In the data rows, the value 50 means zero.
Each row has a hidden score. How much does it go up from the first row of each pair to the second? 20 means little or no change, 40 a big rise and 0 a big fall. The score is a weighted sum of the row's numbers plus the product of two more (or one squared), each taken from its middle value.
[59 62 48 40 49 54 39 54 47 54 47 57 52 56 49 58 44 59 41 61 56]
[53 52 52 45 53 50 45 50 48 54 48 52 56 50 50 54 48 52 48 55 52]: 13
[57 54 37 60 63 53 55 49 40 43 54 53 55 53 50 62 51 47 58 41 62]
[66 56 33 70 73 53 66 51 43 38 53 53 56 49 46 68 57 40 58 36 74]: 17
[62 64 52 35 43 48 33 62 44 64 50 53 52 64 53 53 38 70 38 69 45]
[44 57 60 28 41 43 33 48 47 54 34 53 52 45 44 46 55 62 34 69 46]: 21
[70 57 38 58 62 58 50 54 41 61 56 52 55 67 55 66 40 44 51 49 67]
[47 51 60 42 60 38 52 45 41 32 30 49 56 31 27 53 71 47 37 51 62]: 16
[49 51 56 51 66 36 58 45 43 30 34 49 63 32 27 53 73 45 44 47 65]
[45 52 66 34 50 36 45 45 44 42 30 53 54 33 32 47 65 54 35 60 53]: 21
[65 60 44 55 55 52 44 56 44 51 49 56 53 59 45 60 46 55 49 53 61]
[58 45 26 67 29 72 48 61 63 87 96 51 38 88 96 44  7 48 74 44 27]: 31
[58 63 45 40 42 60 31 58 42 70 50 58 51 63 59 57 39 62 40 64 49]
[47 50 64 42 58 39 53 45 39 33 33 52 56 32 29 53 65 54 37 51 61]: 14
[54 49 54 56 69 38 60 46 45 29 36 51 59 32 27 58 74 41 47 41 70]
[50 51 52 61 72 37 65 47 35 26 35 51 62 30 30 62 77 39 49 40 72]: 20
[47 24 15 99 85 54 99 44 68 20 88 34 48 44 60 52 54  2 99  0 60]
[53 62 61 29 42 49 28 52 41 62 41 54 50 54 48 51 45 65 28 70 51]: 10
[62 56 39 70 69 47 61 52 40 43 51 53 60 47 46 64 56 42 56 36 64]
[61 66 51 46 41 55 32 55 52 69 50 57 47 66 57 60 41 65 39 68 50]: 27
[47 59 64 26 44 43 38 50 44 47 34 55 51 43 41 48 60 61 30 65 47]
[61 67 50 48 49 51 39 54 46 56 45 55 54 57 49 58 44 57 41 61 59]: 9
[65 63 34 62 66 52 54 58 42 51 59 53 56 62 52 65 42 43 57 44 64]
[64 57 36 67 66 52 61 56 41 48 58 48 57 57 47 65 49 42 62 42 67]: 16
[36 35 59 39 34 53 47 46 59 56 56 45 38 49 60 32 50 49 52 52 30]
[27 17 46 73 39 55 77 42 82 49 74 35 36 48 72 23 49 29 78 29 24]: 26
[61 64 50 35 42 57 32 55 43 64 47 57 50 61 54 56 41 65 38 65 49]
[56 41 20 83 49 75 64 60 63 75 98 43 37 81 92 48 11 38 91 23 33]: 16
[45 53 55 33 55 47 46 46 45 29 29 55 54 32 28 51 74 52 38 54 61]
[37 37 46 39 12 65 37 53 73 89 78 45 28 75 87 26 15 61 59 61 12]: 16
[43 52 70 31 42 40 37 51 50 48 32 50 50 41 36 45 60 57 31 66 49]
[47 48 57 53 61 39 61 45 40 31 37 45 56 33 35 52 69 43 47 45 62]: 17
[50 58 65 33 42 46 31 51 44 60 39 56 54 48 43 48 51 58 32 69 46]
[66 65 44 47 49 60 34 59 43 70 58 57 52 72 60 62 33 59 44 61 50]: 25
[53 60 57 29 42 53 29 54 47 63 43 55 51 55 52 51 43 64 32 69 46]
[59 59 45 50 57 51 44 53 44 50 47 57 57 52 49 62 51 50 45 51 60]: 21
[49 48 61 47 59 39 57 44 45 27 30 49 54 34 24 52 73 41 36 49 63]
[56 50 40 63 74 44 66 48 41 30 46 52 58 39 38 64 68 40 54 34 73]: 22
[59 50 38 70 72 49 67 50 44 35 51 54 61 41 41 67 64 36 57 35 72]
[68 67 37 53 53 61 43 56 43 64 60 59 55 67 59 63 33 55 51 55 58]: 23
[53 51 51 59 70 40 59 47 38 29 39 53 60 34 28 61 72 37 49 40 69]
[47 52 60 54 67 34 61 43 39 22 30 48 59 27 23 56 77 41 48 43 68]: 19
[ 0  0 67 67 26 39 99 19 99 10 59 13 22  7 56  0 82 22 84  9  0]
[50 59 59 29 41 52 30 54 41 60 38 55 48 52 46 50 46 62 31 69 47]: 18
[ 0  0 82 48 37 27 92 24 82  6 33 20 32  0 30  0 90 30 60 24 18]
[47 51 57 41 56 40 51 44 43 35 32 52 54 32 32 51 67 48 36 54 56]: 17
[60 57 55 39 54 41 41 53 36 49 42 52 53 52 42 57 51 58 35 66 57]
[29 35 59 38 22 55 39 49 67 67 63 44 36 55 70 25 38 57 51 57 20]: 21
[56 50 47 63 73 39 64 45 43 26 35 52 59 32 29 63 75 37 50 36 68]
[63 51 36 55 42 65 44 59 56 74 71 50 47 74 73 55 25 56 58 54 45]: 26
[18 24 71 27 36 35 61 35 59 24 30 39 46 18 33 20 74 45 43 45 34]
[66 58 35 71 68 50 61 54 43 42 55 52 57 55 45 66 53 41 61 39 70]: 10
[28 38 77 27 26 41 39 42 58 54 35 49 41 37 49 30 57 61 31 63 30]
[63 56 36 68 73 50 58 54 43 40 54 51 56 53 42 66 53 40 58 41 68]: 19
[52 57 61 34 42 49 32 53 44 57 38 55 50 51 44 49 48 63 33 69 47]
[66 66 39 62 59 62 45 59 39 59 61 58 52 66 56 67 40 49 54 49 62]: 25
[58 62 49 46 55 51 39 56 39 57 51 60 57 60 54 62 46 55 39 58 51]
[62 64 52 43 45 56 34 58 42 67 53 58 56 65 59 56 34 60 44 64 50]: 14
[48 53 58 42 60 42 54 46 44 29 28 47 52 31 28 55 73 53 35 50 63]
[52 49 53 63 70 36 66 47 43 23 35 50 59 31 27 60 77 38 49 37 70]: 17
[62 57 38 68 67 53 59 53 40 42 54 54 57 52 47 66 52 44 58 41 67]
[58 60 48 41 56 50 40 57 39 54 48 55 55 57 49 57 43 61 42 60 52]: 24
[67 65 38 50 50 60 39 58 43 65 57 56 52 67 60 62 36 62 47 59 54]
[ 0  0 75 55 16 36 92 20 99 15 46 17 19  2 49  0 80 25 71 19  0]: 26
[47 49 60 39 61 38 49 46 43 35 32 48 57 34 30 49 69 50 37 56 59]
[65 64 46 44 45 56 32 62 42 72 54 58 50 70 55 59 32 60 44 66 49]: 18
[63 62 47 46 53 53 38 57 42 57 50 57 54 62 52 61 40 56 43 60 61]
[57 65 42 46 41 53 31 60 41 72 52 57 59 70 59 56 34 61 43 59 47]: 20
[39 37 53 35 24 56 42 52 68 72 64 42 31 65 67 32 31 56 54 58 20]
[61 58 50 44 48 54 33 54 50 59 43 60 54 62 48 59 44 56 31 65 57]: 17
[19 23 64 30  7 56 40 44 81 73 66 38 25 54 78 11 30 57 52 63  2]
[69 66 40 56 52 57 40 59 42 64 61 58 52 72 56 64 35 55 52 56 60]: 21
[62 51 42 67 69 46 59 53 41 44 52 52 58 53 44 65 59 39 59 39 64]
[36 42 72 23 26 44 37 47 58 57 40 47 40 43 51 33 51 58 36 67 29]: 22
[62 63 36 67 66 57 58 55 44 47 59 51 59 58 50 64 47 46 57 40 68]
[ 8  0 36 99 38 60 99 35 95 39 99 21 22 43 90  4 43 12 99  0  5]: 22
[60 58 32 59 47 65 47 58 53 69 72 50 48 74 71 56 29 50 62 49 45]
[68 66 39 52 51 59 37 59 44 66 59 57 52 69 62 61 36 58 50 60 58]: 16
[62 55 42 68 73 43 67 49 44 37 49 52 61 45 40 63 61 33 58 34 68]
[55 35 22 91 47 72 74 55 70 70 99 43 40 82 90 44 17 37 96 24 32]: 29
[63 64 45 42 48 55 34 56 43 68 54 59 50 70 58 59 32 60 44 64 51]
[63 62 35 49 55 61 39 61 45 62 59 58 56 64 61 65 34 55 50 54 54]: 19
[51 53 49 55 64 38 61 45 39 28 33 47 62 30 25 57 74 37 46 39 66]
[52 50 30 59 29 70 45 62 62 88 92 48 35 84 92 41  8 59 74 48 24]: 23
[56 62 56 31 41 54 32 56 40 64 42 56 51 59 51 51 43 66 33 69 48]
[61 60 50 44 53 50 41 55 41 57 46 54 54 58 48 60 42 58 41 61 55]: 15
[45 53 63 30 43 46 36 47 50 50 33 54 51 43 39 46 54 56 31 64 49]
[10  7 61 65 55 39 96 28 74 10 45 27 37 11 37 20 83 20 73 16 36]: 24
[55 65 54 38 43 55 32 54 43 66 43 59 49 60 53 53 43 66 37 67 49]
[45 51 71 31 47 39 38 48 43 44 32 50 55 41 36 48 55 56 31 66 52]: 18
[53 52 51 66 75 45 67 47 42 31 43 51 65 34 32 61 74 38 55 32 71]
[51 55 58 36 42 51 32 54 47 61 38 55 50 52 46 51 44 62 35 72 49]: 16
[ 9 20 79 21 20 39 50 37 70 42 36 41 32 21 43  8 66 53 40 55 20]
[52 58 60 30 41 50 33 52 48 57 39 57 51 50 46 51 47 62 32 69 49]: 17
[51 52 48 45 48 49 43 55 53 55 53 52 48 55 52 54 43 52 47 54 44]
[51 52 51 53 62 43 62 44 44 31 36 49 59 35 32 59 65 41 50 45 67]: 22
[21  9 46 91 66 47 99 31 70 12 64 27 44 20 48 28 78  8 98  2 43]
[54 60 57 34 38 53 29 57 46 64 48 58 50 59 55 49 39 63 38 67 46]: 22
[41 52 67 30 50 39 47 43 47 38 26 49 51 31 31 47 70 52 33 58 55]
[54 61 54 42 56 48 44 50 38 43 41 54 60 43 42 58 58 61 43 55 58]: 16
[66 61 36 57 58 59 45 56 40 60 59 56 56 67 57 65 37 51 54 50 60]
[63 57 31 69 67 56 61 55 39 48 55 54 61 58 49 66 50 38 58 37 67]: 24
[48 46 42 50 33 63 41 56 57 75 68 53 45 68 77 44 32 58 55 56 34]
[49 55 59 32 42 46 33 49 42 58 38 55 55 46 45 51 54 61 32 66 52]: 18
[42 28 23 93 45 75 78 48 71 60 99 42 39 66 92 43 30 35 96 13 35]
[45 53 64 32 46 42 40 46 46 47 31 51 51 39 37 50 59 60 28 62 51]: 12
[49 49 64 47 59 38 57 48 46 30 32 45 53 32 25 52 66 42 44 48 57]
[58 58 48 44 54 44 42 52 42 48 40 51 53 48 40 58 55 54 40 54 62]: 29
[56 60 53 35 39 54 29 54 44 66 49 54 50 60 53 51 39 63 35 69 47]
[54 59 56 39 51 46 41 50 42 50 39 56 53 48 39 55 56 57 38 57 56]: 24
[54 56 48 44 50 51 43 52 49 48 43 55 54 50 44 58 52 54 42 54 57]
[61 63 47 36 43 55 29 57 41 68 51 59 52 67 60 58 36 65 39 67 48]: 21
[53 58 56 26 40 55 30 55 45 61 41 58 52 54 48 52 46 63 32 66 50]
[61 63 45 36 41 59 29 59 48 71 52 58 49 65 57 57 35 63 39 66 48]: 16
[48 59 59 32 43 44 30 51 49 52 31 48 52 45 37 49 53 57 28 63 47]
[68 64 43 53 51 55 37 59 41 65 60 58 52 68 60 64 36 56 44 59 57]: 24
[61 63 46 39 45 58 32 55 44 68 52 60 49 64 58 57 37 65 39 67 49]
[56 53 47 63 74 40 65 44 41 27 42 51 58 36 35 63 69 41 51 41 69]: 16
[45 45 60 55 64 35 65 44 43 25 31 46 54 27 27 52 76 37 47 45 64]
[60 60 46 39 41 53 31 59 44 65 50 55 49 64 58 55 36 63 36 68 46]: 25
[32 34 69 22 21 49 36 46 64 67 47 41 38 51 59 23 41 60 40 67 20]
[ 1  0 43 94 34 54 99 30 97 34 92 18 13 34 83  0 52 14 99  0  4]: 16
[43 49 67 38 54 34 51 45 49 27 28 49 59 31 27 45 73 46 40 56 60]
[47 56 65 31 44 42 40 44 47 46 32 55 54 40 37 50 62 55 32 63 55]: 17
[43 51 62 41 60 39 54 42 41 28 30 50 62 26 31 55 77 46 37 50 63]
[ 0  5 82 39 27 32 71 27 79 23 30 29 33  8 36  2 80 40 52 41 16]: 15
[68 65 38 57 55 59 43 58 44 63 60 54 57 66 57 64 38 53 54 51 57]
[63 59 42 65 60 58 49 54 38 58 56 58 59 58 55 63 45 48 56 48 62]: 13
[15 29 78 18 20 39 46 40 67 48 37 42 33 30 50 16 59 61 43 61 16]
[68 66 40 48 51 56 39 59 44 68 57 54 52 71 57 64 30 58 46 62 57]: 16
[51 54 52 58 73 43 64 45 41 27 38 51 60 33 29 60 70 42 52 38 69]
[61 60 48 49 59 49 44 51 44 49 46 55 56 50 45 61 55 51 41 55 63]: 24
[68 64 38 52 55 59 41 57 45 62 60 57 53 70 60 65 35 56 52 54 57]
[64 66 40 52 51 59 36 60 42 66 56 57 56 69 59 64 33 58 47 58 55]: 14
[43 52 62 30 46 43 43 44 49 44 28 48 53 34 36 45 63 56 32 61 49]
[ 0  0 74 56 19 36 99 20 99  9 49 13 19  2 51  0 76 27 78 16  0]: 30
[44 52 64 34 48 39 42 47 43 44 32 54 51 38 37 48 60 57 33 64 51]
[67 57 29 73 67 50 61 55 44 46 56 52 55 60 53 70 45 39 58 40 67]: 22
[49 45 36 54 21 73 37 58 72 96 86 46 30 84 94 37  9 57 67 55 15]
[58 54 35 66 76 48 70 51 39 34 48 51 62 44 39 64 65 35 59 34 68]: 24
[54 51 45 63 71 43 63 45 41 31 42 50 58 36 35 63 69 37 54 37 67]
[61 65 41 37 47 60 31 57 45 72 53 59 52 67 58 59 33 59 40 65 48]: 25
[62 52 20 67 34 84 42 65 62 99 99 51 32 97 99 47  0 57 79 44 26]
[50 51 56 58 69 35 61 44 40 25 35 50 62 31 27 58 74 43 50 40 70]: 18
[62 59 42 55 49 58 43 57 45 63 59 52 52 66 60 58 35 54 53 54 51]
[61 65 48 46 49 53 39 56 45 55 48 57 55 61 51 60 41 60 43 60 57]: 25
[63 65 49 38 41 55 31 55 45 69 54 55 49 68 58 58 32 60 40 65 50]
[56 60 51 40 50 49 38 53 44 54 44 56 56 55 44 57 48 59 38 62 54]: 17
[61 61 52 36 42 53 29 56 45 69 49 59 48 67 55 55 32 64 34 70 49]
[57 61 62 34 40 50 33 55 44 62 40 54 49 58 47 52 45 61 28 68 50]: 20
[49 56 63 29 39 49 32 51 48 57 39 56 46 49 45 50 49 62 31 70 47]
[59 61 50 45 53 51 37 52 37 57 45 58 53 60 50 58 44 58 40 62 55]: 18
[64 63 41 57 60 61 44 56 41 61 57 56 56 65 55 65 38 55 53 51 61]
[54 50 46 61 68 43 62 48 43 36 43 53 60 39 37 58 65 39 54 41 63]: 20
[59 58 51 50 58 50 46 53 40 47 44 54 56 49 43 59 53 50 44 54 60]
[55 59 56 41 50 47 40 52 43 52 42 54 54 51 45 56 51 59 39 58 57]: 25
[54 55 42 46 34 63 39 58 52 76 68 51 42 73 74 47 23 60 53 59 35]
[49 52 50 51 67 40 56 46 45 33 38 53 60 34 31 58 71 44 49 45 64]: 20
[50 52 59 56 63 35 59 40 39 30 31 51 56 31 31 56 73 43 46 42 68]
[62 55 39 73 73 47 65 55 44 38 53 51 59 47 41 66 59 38 61 35 69]: 18
[51 53 51 44 46 49 45 51 53 54 51 50 46 56 54 48 45 53 51 54 48]
[55 61 55 46 53 48 42 52 43 50 43 52 53 51 44 56 57 54 43 56 54]: 17
[44 46 58 50 65 31 61 44 42 23 31 47 55 26 26 50 73 43 42 46 60]
[52 46 38 70 63 48 72 47 50 35 56 46 53 46 44 58 59 33 64 32 63]: 31
[46 52 67 32 46 42 39 48 46 48 35 51 51 40 38 46 57 56 31 66 48]
[ 7 21 82 16  0 51 33 39 81 67 49 39 20 43 66  0 42 67 39 71  1]: 24
[41 44 62 45 58 39 55 42 45 27 29 54 54 25 26 47 79 45 38 51 59]
[63 57 32 71 53 65 57 52 49 61 67 51 50 66 64 58 35 47 64 39 55]: 21
[62 64 46 47 45 55 33 60 43 67 52 61 53 69 58 53 34 62 40 65 48]
[44 49 61 27 30 51 36 51 56 65 44 48 44 56 54 38 42 60 40 68 32]: 26
[41 49 65 33 45 37 43 45 45 41 30 50 53 32 30 46 67 56 32 61 52]
[54 57 44 63 68 45 58 49 40 35 44 53 62 41 39 60 63 41 55 38 65]: 19
[56 61 56 24 41 50 29 52 45 65 44 59 51 58 52 54 42 62 34 68 49]
[54 60 53 40 52 49 38 52 40 55 40 57 56 51 44 57 51 57 38 63 56]: 8
[47 50 56 45 41 51 43 53 51 57 50 50 49 53 56 45 44 52 49 54 42]
[56 60 51 40 53 49 46 55 43 46 42 54 51 48 44 56 52 54 38 59 55]: 23
[55 59 55 31 42 55 27 53 50 65 43 62 49 59 54 53 45 63 32 68 48]
[56 60 55 45 55 47 42 53 43 45 40 53 54 48 44 59 54 55 41 56 60]: 15
[45 52 64 35 51 39 44 47 46 40 29 52 53 32 33 50 65 56 31 60 56]
[49 49 57 60 69 37 64 42 42 27 34 50 63 30 29 59 76 39 48 41 68]: 18
[46 53 59 41 56 40 47 45 44 33 27 51 56 30 28 51 75 49 31 52 62]
[53 48 58 51 69 37 62 46 41 26 34 46 57 30 21 56 78 41 44 44 69]: 18
[56 61 58 28 41 51 30 55 43 63 41 54 51 54 47 50 45 62 34 69 49]
[42 23 24 85 50 72 83 49 72 55 96 38 31 63 86 38 28 29 99 11 30]: 23
[56 46 44 66 78 42 66 49 41 26 45 46 60 38 35 65 71 42 55 35 73]
[59 61 48 40 51 50 35 54 44 55 47 57 53 57 48 56 44 54 41 63 54]: 24
[57 63 48 39 41 52 27 55 48 69 43 55 55 63 53 54 35 63 37 68 46]
[23 16 52 66 36 54 73 40 76 47 70 33 34 42 68 20 51 35 77 29 22]: 24
[66 62 46 44 47 60 34 58 41 70 55 58 51 66 57 61 35 59 45 61 53]
[58 46 41 67 54 60 57 54 51 53 63 52 51 59 58 54 45 44 62 38 51]: 20
[50 50 55 62 68 35 64 44 41 26 37 52 62 35 30 59 74 38 51 43 65]
[43 50 67 30 50 43 43 48 42 40 29 51 57 36 37 49 65 52 31 60 57]: 27
[24 32 77 24 32 38 46 41 63 42 30 41 41 27 36 25 65 54 34 59 29]
[ 0  2 91 15  1 40 56 28 90 38 37 28 17 13 47  0 64 53 39 59  0]: 23
[57 53 48 41 31 64 35 57 59 80 65 50 36 72 70 43 22 61 50 62 32]
[69 59 34 65 61 57 51 55 40 57 57 53 56 65 56 67 40 49 54 47 64]: 19
[66 65 29 60 59 48 47 56 40 51 59 62 60 66 64 63 30 47 50 48 66]
[64 63 46 41 44 58 32 59 43 70 52 59 53 66 60 56 36 64 42 63 50]: 8
[46 46 47 46 32 59 42 55 61 73 67 49 37 67 73 41 30 56 55 55 28]
[45 58 66 35 50 42 40 47 45 44 31 52 54 38 36 49 66 58 31 61 53]: 19
[17 29 69 15  0 51 30 46 79 85 59 38 24 61 73 11 26 66 46 75  0]
[54 65 47 45 48 53 36 49 41 58 50 64 60 53 60 61 48 60 44 57 55]: 18
[62 65 53 39 44 58 33 56 39 68 47 54 49 65 56 55 32 62 40 68 49]
[58 55 43 64 67 50 59 48 46 39 49 53 61 47 43 67 58 40 55 37 70]: 30
[ 0  0 78 43 15 37 81 25 98 27 49 24 20  7 53  0 71 38 66 33  0]
[37 45 56 28 21 61 28 48 57 77 56 53 35 56 76 34 35 65 41 64 26]: 27
[58 55 46 68 74 44 64 46 38 30 49 48 61 38 34 69 72 38 59 31 67]
[52 51 59 46 63 36 55 48 41 31 34 52 55 34 29 56 67 47 43 46 62]: 18
[61 52 42 69 75 51 63 52 41 36 49 50 58 46 40 63 56 42 58 36 66]
[27 26 60 44 27 46 61 42 67 51 58 40 37 42 62 23 52 45 58 48 23]: 37
[67 65 43 51 53 58 37 58 38 67 59 56 51 74 60 61 32 55 47 60 54]
[67 60 42 48 51 60 37 59 43 68 60 57 52 70 60 62 33 58 48 59 52]: 18
[53 52 50 46 48 48 45 52 56 55 52 53 52 51 50 53 48 53 49 54 49]
[48 56 62 32 43 45 37 46 46 49 34 53 54 39 39 49 61 58 32 64 55]: 20
[55 57 53 41 51 49 39 52 45 51 43 53 54 50 46 56 53 57 37 62 54]
[56 51 49 65 69 42 67 43 41 26 38 52 57 36 32 62 73 36 52 35 74]: 22
[59 65 48 48 53 51 38 58 41 58 48 52 52 59 48 60 44 56 41 59 54]
[62 60 49 42 52 53 37 54 43 55 48 55 53 56 50 58 44 58 41 61 56]: 21
[52 54 51 41 53 49 43 51 47 49 47 52 51 50 47 57 52 50 43 55 55]
[36 18 24 99 78 49 99 37 70 18 84 28 47 39 60 44 61  6 99  0 52]: 20
[63 63 48 50 55 53 39 54 39 53 51 56 55 60 45 62 45 53 44 57 58]
[68 63 40 56 52 56 40 60 37 63 58 55 51 67 60 60 35 57 51 55 53]: 17
[47 44 49 70 67 36 71 44 49 28 45 47 60 36 38 54 70 37 63 30 66]
[46 23  6 99 54 80 92 57 81 66 99 33 27 81 99 38  7 24 99  0 21]: 39
[57 60 50 41 54 49 37 54 42 54 45 56 52 57 47 57 42 57 38 60 53]
[49 60 59 32 35 37 34 52 50 54 39 55 47 52 39 48 48 64 31 68 52]: 28
[47 46 51 59 67 36 66 43 49 23 37 47 54 31 28 56 73 39 53 37 67]
[30 13 40 78 48 59 84 43 74 50 82 32 30 47 74 24 38 27 91 18 22]: 11
[59 59 48 47 57 50 49 51 41 45 42 56 59 50 41 59 51 50 46 50 62]
[67 64 40 45 49 62 38 59 44 68 61 56 52 70 58 64 33 60 46 58 52]: 19
[48 55 63 31 50 39 42 49 49 42 31 53 53 36 32 49 63 56 33 61 53]
[40 39 53 39 35 55 49 47 60 60 50 44 41 50 59 38 45 53 50 56 33]: 19
[66 68 41 56 52 57 38 56 42 69 60 59 53 70 60 63 33 58 48 60 54]
[54 63 52 43 51 44 40 53 45 49 40 56 57 49 42 57 54 58 38 60 56]: 26
[ 0  0 70 53 37 33 99 23 93  1 37 23 31  0 33  1 94 19 68 11 14]
[59 51 34 77 63 53 67 53 49 46 60 45 54 56 52 58 48 37 71 30 62]: 2
[51 50 61 49 67 36 63 48 45 25 32 46 56 31 25 54 71 42 43 45 63]
[59 53 50 68 77 39 67 50 43 26 47 49 60 39 30 65 68 36 59 35 67]: 19
[47 49 63 49 62 40 56 42 45 29 29 53 59 30 28 53 74 44 38 50 65]
[65 63 41 41 46 59 33 58 40 71 53 57 51 69 58 59 38 61 39 63 53]: 28
[53 49 52 63 75 36 65 44 43 24 36 47 60 32 28 60 74 35 53 37 69]
[46 52 65 36 51 35 44 44 44 35 30 54 57 34 30 46 66 49 34 61 58]: 27
[60 64 43 48 59 57 46 53 39 50 51 56 55 56 49 63 44 57 50 54 60]
[57 46 32 73 68 53 71 49 44 41 59 47 54 49 48 58 54 34 66 29 62]: 17
[51 59 66 30 41 44 34 52 41 54 38 52 51 52 43 50 50 61 34 69 44]
[59 63 48 34 43 60 28 55 48 69 50 59 50 66 57 55 39 65 37 67 49]: 24
[64 57 37 67 68 54 61 54 43 42 56 55 59 55 47 66 57 41 55 38 68]
[62 52 37 74 70 49 66 51 45 39 51 51 60 49 40 66 62 37 57 35 72]: 15
[59 54 36 59 52 58 54 54 51 59 63 49 49 60 61 53 40 47 65 41 52]
[68 59 38 65 59 62 48 58 40 57 59 54 57 66 56 65 37 50 59 49 62]: 14
[52 57 62 31 42 46 32 54 45 62 42 54 50 54 45 48 46 60 29 73 48]
[57 49 39 62 45 60 49 53 53 64 70 51 46 69 67 51 32 50 62 48 46]: 22
[44 50 60 41 64 38 53 45 37 31 29 49 59 27 31 51 72 47 39 53 62]
[59 61 54 31 45 60 30 60 42 69 49 57 55 63 60 58 34 60 37 66 48]: 25
[53 49 35 49 38 61 47 59 58 68 72 53 42 71 71 48 28 52 61 49 37]
[58 54 41 70 74 46 68 49 40 32 51 48 61 42 39 65 64 38 60 33 69]: 5
[58 59 50 38 48 52 39 54 44 53 42 57 52 54 47 57 49 59 36 61 55]
[61 53 36 71 69 46 63 53 42 40 57 55 63 47 45 65 57 36 62 37 68]: 16
[18 22 68 32 18 50 52 42 76 58 57 37 32 44 64 16 47 49 55 52 15]
[56 53 45 69 75 44 68 48 41 30 45 48 60 42 34 61 63 36 60 33 70]: 6
[47 50 63 39 54 44 48 46 48 35 31 52 57 36 30 51 65 49 34 56 59]
[64 65 43 46 45 58 37 56 43 68 51 55 50 69 59 60 36 64 43 64 54]: 18
[51 57 60 30 40 49 32 51 45 58 36 53 50 50 46 50 50 66 29 69 50]
[45 53 66 30 44 40 39 50 46 47 33 53 50 42 38 48 57 57 33 67 51]: 23
[52 49 43 68 72 40 69 47 41 27 37 52 62 35 28 61 74 36 53 33 69]
[ 0 12 87 11  0 43 42 36 85 55 41 32 17 25 58  0 57 63 36 69  0]: 22
[44 69 50 44 55 37 51 53 36 36 48 52 60 38 44 52 54 65 58 53 48]
[58 63 53 42 49 52 39 55 42 55 45 55 55 56 47 57 46 62 41 62 52]: 6
[50 55 62 31 42 47 35 51 47 53 35 55 49 43 42 49 55 58 33 65 49]
[33 34 62 42 31 50 50 40 64 56 53 41 34 50 61 30 48 54 56 50 28]: 23
[60 61 53 34 43 58 31 57 44 67 45 56 49 64 57 53 38 63 37 69 48]
[51 53 51 33 33 53 34 58 53 68 51 54 42 65 61 44 37 65 43 66 39]: 28
[62 62 43 49 52 50 40 56 41 57 51 58 53 55 49 59 43 56 48 54 63]
[54 63 57 31 39 52 28 53 45 65 42 57 52 57 52 53 45 63 32 70 48]: 22
[47 53 60 45 60 33 52 46 47 36 35 52 58 35 28 53 67 44 40 52 61]
[64 57 40 68 66 54 54 52 40 49 54 54 58 55 53 65 48 46 57 42 67]: 12
[68 61 39 65 66 51 55 60 40 48 57 51 56 61 49 64 42 49 58 45 64]
[49 58 64 34 44 46 36 51 47 52 37 57 52 44 44 50 52 56 31 65 52]: 23
[43 56 65 33 52 43 43 43 45 42 32 55 60 36 31 49 62 59 36 58 55]
[64 66 54 41 49 60 31 59 42 69 52 60 54 66 56 56 33 65 40 62 50]: 16
[50 58 62 27 38 43 33 50 48 49 33 55 53 43 43 45 55 63 33 71 49]
[59 60 46 51 57 49 46 52 40 45 48 57 57 55 46 62 52 53 44 51 59]: 22
[65 59 32 69 50 62 55 57 50 66 71 53 52 66 67 56 32 48 62 47 55]
[48 55 63 29 43 47 33 50 46 54 36 56 48 48 42 49 53 59 29 69 49]: 23
[66 66 43 46 48 60 36 62 43 65 59 57 51 71 58 62 33 60 46 60 52]
[67 63 36 56 57 61 45 57 45 63 61 59 57 69 57 66 36 55 51 51 60]: 19
[66 60 36 63 63 55 53 57 42 51 58 55 57 60 52 67 48 48 55 42 68]
[65 59 35 70 68 51 58 54 38 44 56 51 58 55 50 67 50 45 59 37 66]: 13
